One vector is turned by the same rotation once a step. Each row is the vector after some number of steps, and that number follows the row.
The counts run from 0 to 229.
[155 104 118 127 133 194 135  91 102 157 126 151  77 143 117 115 143 134
 103 109 127 112 117  93 103 122 121 119 126 156 107 130 106 116  91 126
  88  85 108 124 100 164 151 156 160 163 109 162  79 114 137 176 174 143
 103 135 133 159  82 126 125 106 120 153 140 171 152 174 111 102 121 106
 162 102] => 6
[111  86 149 136 128 182 143  70  83 144 110 159  83 136 118 103 144 128
  92  91 107 113 105 103 127 134 120 125 141 137 121 142 106 122 111 129
  79  66 102  97 112 164 134 141 139 181 108 144  91 107 113 159 174 157
 122 144 121 149  97 121 122 110 123 139 129 160 152 168 135 100 115 101
 151  81] => 172
[143 107 140 117 127 196 136  92  94 170 141 163  76 136 128 125 143 129
 104  99 139 109 125  85 117 122 104 120 125 141 138 137 106 114  99  94
 104  90  97 121 115 157 153 147 158 152 113 172  82 129 137 163 175 116
 106 129 128 160  77 119 122 114 127 157 135 159 166 189 131 110 123 114
 160  97] => 214
[141 111 138 134 134 187 139  74  85 179 124 166  61 131 132 132 131 140
 105  90 123 110 109  89 135 119  97 131 132 143 131 150 116 107 109  99
 108  80  92 124 109 150 153 140 134 140 111 165 115 133 133 141 171 119
 110 121 111 153  73 130 126 114 128 161 145 159 167 180 139 109 133 105
 161  77] => 76
[162 102 135 123 125 195 131  89  89 146 116 153  63 124 132 104 149 133
 105 105  97 116 126  87 133 152 118 120 137 153 117 145 118 123  96 119
  78  80 116 112 108 153 120 140 148 172 101 154  88 113 136 146 184 104
 107 147 134 145 104 123 126 127 125 159 132 166 140 152 141  84 124 116
 169  78] => 185
[152  93 118 122 144 207 139  96 100 161 119 159  78 150 136 117 141 116
 100 111 122 109 118 106 113 121 121 120 133 155 115 129 118 111  98 102
  91  94 110 129  95 161 153 149 154 147 110 168  94 124 138 165 172 127
 100 146 128 155  82 123 123 105 127 159 147 161 160 181 105 101 132 107
 174 102] => 111
[118  81 155 127 127 192 144  80  79 146 111 174  87 142 125  98 143 116
  92  96 109 119 110 108 132 135 128 122 134 139 133 140 108 123 115 112
  84  70 102  95 109 172 144 146 140 173 109 145  97 103 123 157 161 137
 116 142 125 142  87 109 126 105 125 139 133 150 160 174 127 104 116 100
 158  86] => 84
[151 110 125 148 138 208 153  78 101 155 110 164  64 134 141 132 131 139
  93 104 103 118 109 116 136 120 140 119 140 159 112 157 125 118  94 116
 101  77 100 126  84 156 146 150 138 153 104 157 118 105 145 146 167 123
 106 138 108 131  94 124 125 108 135 160 149 166 150 157 119  97 141 108
 180  83] => 167
[137 111 129 121 122 191 131  79 106 162 129 140  71 123 122 117 143 128
 105  88 132 100 113  90 109 124 115 120 135 136 126 147  98 112  84 103
 101  79 118 108 112 162 144 139 165 167 110 165  80 124 120 161 185 129
 105 143 132 162  96 119 117 134 117 157 131 178 138 166 137  98 131 116
 171 107] => 159
[138 102 149 122 136 198 142  74  86 143 123 157  72 131 152 102 154 118
  83  91 107 114 111 107 142 145 113 122 160 130 127 147 132  94  98  94
  92  85  99 103 106 153 135 139 125 150 113 158 101 102 131 137 162 114
 121 152 113 145 108 121 129 127 133 152 152 160 164 170 139 101 141 114
 173  80] => 49
[151 111 118 137 145 202 145  77  83 161 108 164  65 136 144 111 122 134
 110 100 101 111 107  94 140 144 106 128 142 159 116 151 122 104 102 113
  93  88  96 128 108 149 142 135 127 132 101 165 119 128 138 136 175 110
 107 146 108 149  96 142 132 121 131 167 148 157 161 166 128 101 142 116
 175  86] => 25
[147  99 128 131 141 182 130  87  77 159 113 165  73 137 118  93 137 138
 113 100 107 114 116  71 128 145 103 122 129 158 110 133 108 116 108 137
  73  80  99 119 121 159 129 153 141 158 100 155  91 128 136 154 176 127
 105 135 124 155  78 140 130 111 122 158 130 154 161 170 131 106 112 100
 141  75] => 147
[114 101 127 151 138 189 156  57  84 155 112 138  81 128 134 107 132 134
  97  87 105  94  92 103 126 145 115 128 157 135 107 160 113 105 110 124
  88  87  99 110 118 148 143 126 133 146  99 161 104 118 122 155 172 151
 123 155 106 157 111 133 125 130 121 158 153 175 153 169 121 101 135 114
 178  96] => 1
[135 109 155 130 127 181 151  63  85 144 131 149  65 120 141 109 152 140
  81  91 101 107 105  94 144 147 109 124 162 124 117 154 128  99  92 115
  90  80  95 107 114 145 129 135 123 159 105 154 103 103 135 146 162 126
 131 141 112 142 112 135 131 131 131 155 155 172 160 166 153 101 141 109
 170  73] => 154
[164 103 126 123 141 200 145  87 100 161 130 155  63 138 144 139 147 127
 100 108 112 111 119  97 127 128 109 122 137 155 123 142 129 106  92  96
 103  94 104 131  92 152 150 142 147 136 111 170 100 120 141 159 169 108
 107 137 125 147  94 118 121 119 125 164 158 161 162 179 117  93 139 112
 185  94] => 216
[155 109 129 135 141 198 145  79  82 158 109 164  61 128 147 119 130 136
 105 100  95 110 111  95 143 145 107 127 147 156 120 154 131 112 106 109
  92  88  98 125 105 144 134 136 130 132 100 162 116 126 140 138 180 105
 114 143 112 143 100 132 129 119 127 168 151 158 157 164 137  93 139 118
 179  75] => 218
[126 125 130 151 137 203 165  65  99 173 125 156  72 125 126 119 128 146
  97  86 135  99 104 103 120 116 127 121 144 140 121 160 101 109  89 111
 106  84 103 113 113 162 156 140 150 150 103 164 100 122 132 151 174 147
 117 131 104 156  90 132 124 119 134 159 143 173 150 164 129 116 141 114
 172 106] => 142
[158  98 150 117 123 212 141  89  94 146 123 171  72 138 143 109 154 124
  91 104 113 119 129 101 138 141 131 108 141 147 131 142 125 118  86  96
  89  83 112 105  95 160 135 146 146 159 109 158  90 107 147 153 170 101
 108 147 128 144  99 107 126 117 137 157 135 158 151 160 135  91 136 118
 179  92] => 47
[148 105 132 141 142 207 145  84 100 164 119 170  65 136 137 140 135 136
  87 104 113 118 112 117 130 112 125 120 136 155 122 149 122 109  96 105
 108  78  99 127  89 159 155 153 137 149 108 159 119 112 140 147 163 126
 101 128 112 140  76 121 129 103 129 159 151 164 158 175 128 103 141  98
 176  85] => 166
[167 107 130 129 127 187 133  82 101 146 114 157  56 126 131 122 145 140
 104 110  99 117 117  91 121 135 126 118 136 158 113 146 119 128  92 125
  87  81 118 120  96 154 126 145 153 170 100 154  93 108 141 159 183 113
 102 142 137 141 101 119 119 124 124 159 137 176 132 153 128  86 124 114
 175  82] => 184
[124  93 150 121 122 176 143  73  80 141 124 142  89 139 125  96 159 120
  99  95 110 105 108  85 119 152 109 120 152 132 113 140 111 112 103 124
  78  88 106 102 124 153 135 134 142 168 103 158  74 110 122 169 174 142
 127 150 131 163 105 126 126 126 115 146 146 162 161 181 128 100 120 111
 158  90] => 122
[147 114 127 144 142 203 146  76  92 143 107 155  66 126 140  93 134 143
  96 100  98 112 109 105 137 146 133 117 152 144 109 154 118 112  96 126
  78  75 107 110 104 156 131 142 129 161  98 148 112 106 137 134 174 129
 108 157 113 146 107 138 127 126 131 162 141 170 136 146 136  94 140 111
 168  80] => 169
[121  94 133 132 128 187 134  79  76 167 113 160  77 130 117 109 132 128
 115  84 125 109 107  86 119 134 108 127 119 145 132 143  92 124 118 111
  91  75 105 107 125 164 140 132 156 159 112 162  92 136 114 152 186 134
 107 140 123 162  81 123 122 124 120 155 120 157 152 176 131 101 116 111
 162  99] => 108
[149  97 139 121 123 175 122  88  93 161 122 167  61 134 121 125 147 135
 103 104 112 122 117  86 125 127 104 127 124 148 129 138 111 121 104 117
  88  71 101 116 101 156 132 154 149 178 106 148  97 117 126 154 172 120
 103 128 139 144  74 120 127 111 120 152 132 161 153 176 144  95 112  95
 152  66] => 44
[143 120 144 129 121 194 152  69 103 148 129 145  65 116 128 111 148 143
  92  85 109 106 110  95 129 135 131 114 153 128 121 164 115 111  82 113
  96  76 111 109 109 150 130 136 149 175 105 158  92 104 131 146 183 125
 124 145 118 148 115 126 120 136 130 160 137 184 131 148 153  98 141 121
 175  88] => 15
[114  89 162 135 128 188 161  72  74 156 129 162  91 141 129 101 147 129
  92  85 117 109 111  91 138 148 116 120 146 141 123 148 117 122 107 114
  85  93  93 104 122 154 149 137 132 149 109 160  86 111 135 169 163 142
 132 135 110 155  94 118 130 110 131 144 146 144 177 180 124 113 123 116
 157  90] => 35
[158 115 140 144 136 207 160  82  96 153 126 166  70 134 141 120 136 144
  88 103 108 119 121 103 143 134 140 112 146 160 104 156 125 123  82 119
  88  88 100 124  90 155 142 148 132 151 106 159 100 103 161 158 168 125
 118 131 113 138 105 130 133 107 140 162 156 162 153 159 126 101 142 115
 174  81] => 63
[155 112 119 134 127 181 138  87 106 169 127 147  63 131 114 131 135 145
 105 107 121 112 115  85 109 121 118 122 128 153 113 141 105 120  88 130
  94  75 110 124  99 157 145 150 156 170  99 162  85 117 136 167 179 142
 106 121 135 152  83 128 122 112 119 156 138 178 143 171 125 101 123  99
 159  88] => 94
[130 107 144 138 130 173 145  65  88 146 120 147  67 125 129 106 146 144
  92  93  93 111 103  93 139 148 112 124 159 129 110 155 118 106  99 130
  85  75  95 108 113 144 124 141 124 171  98 144 104  99 125 147 169 140
 127 135 118 144 110 139 126 126 123 146 149 175 148 162 150  99 132 104
 159  62] => 66
[136 119 130 132 128 192 152  61  97 150 127 140  66 118 140 112 147 130
  91  86 114 101 101 106 127 134 119 119 155 127 124 160 117  98  86 101
 105  83 108 104 108 149 141 128 140 158 109 164 102 111 125 143 177 127
 119 149 115 152 115 125 120 143 125 155 145 182 138 159 142  97 144 122
 183  93] => 104
[135 102 135 148 129 192 144  78  99 151 106 170  63 126 124 120 134 140
  95 100 104 121 109 114 129 118 142 119 131 156 119 153 104 134 107 129
  89  65 108 106  92 166 138 157 144 180 107 143 108 102 135 149 169 138
 104 135 122 139  89 116 125 103 124 151 132 168 135 153 129  95 122  97
 165  81] => 29
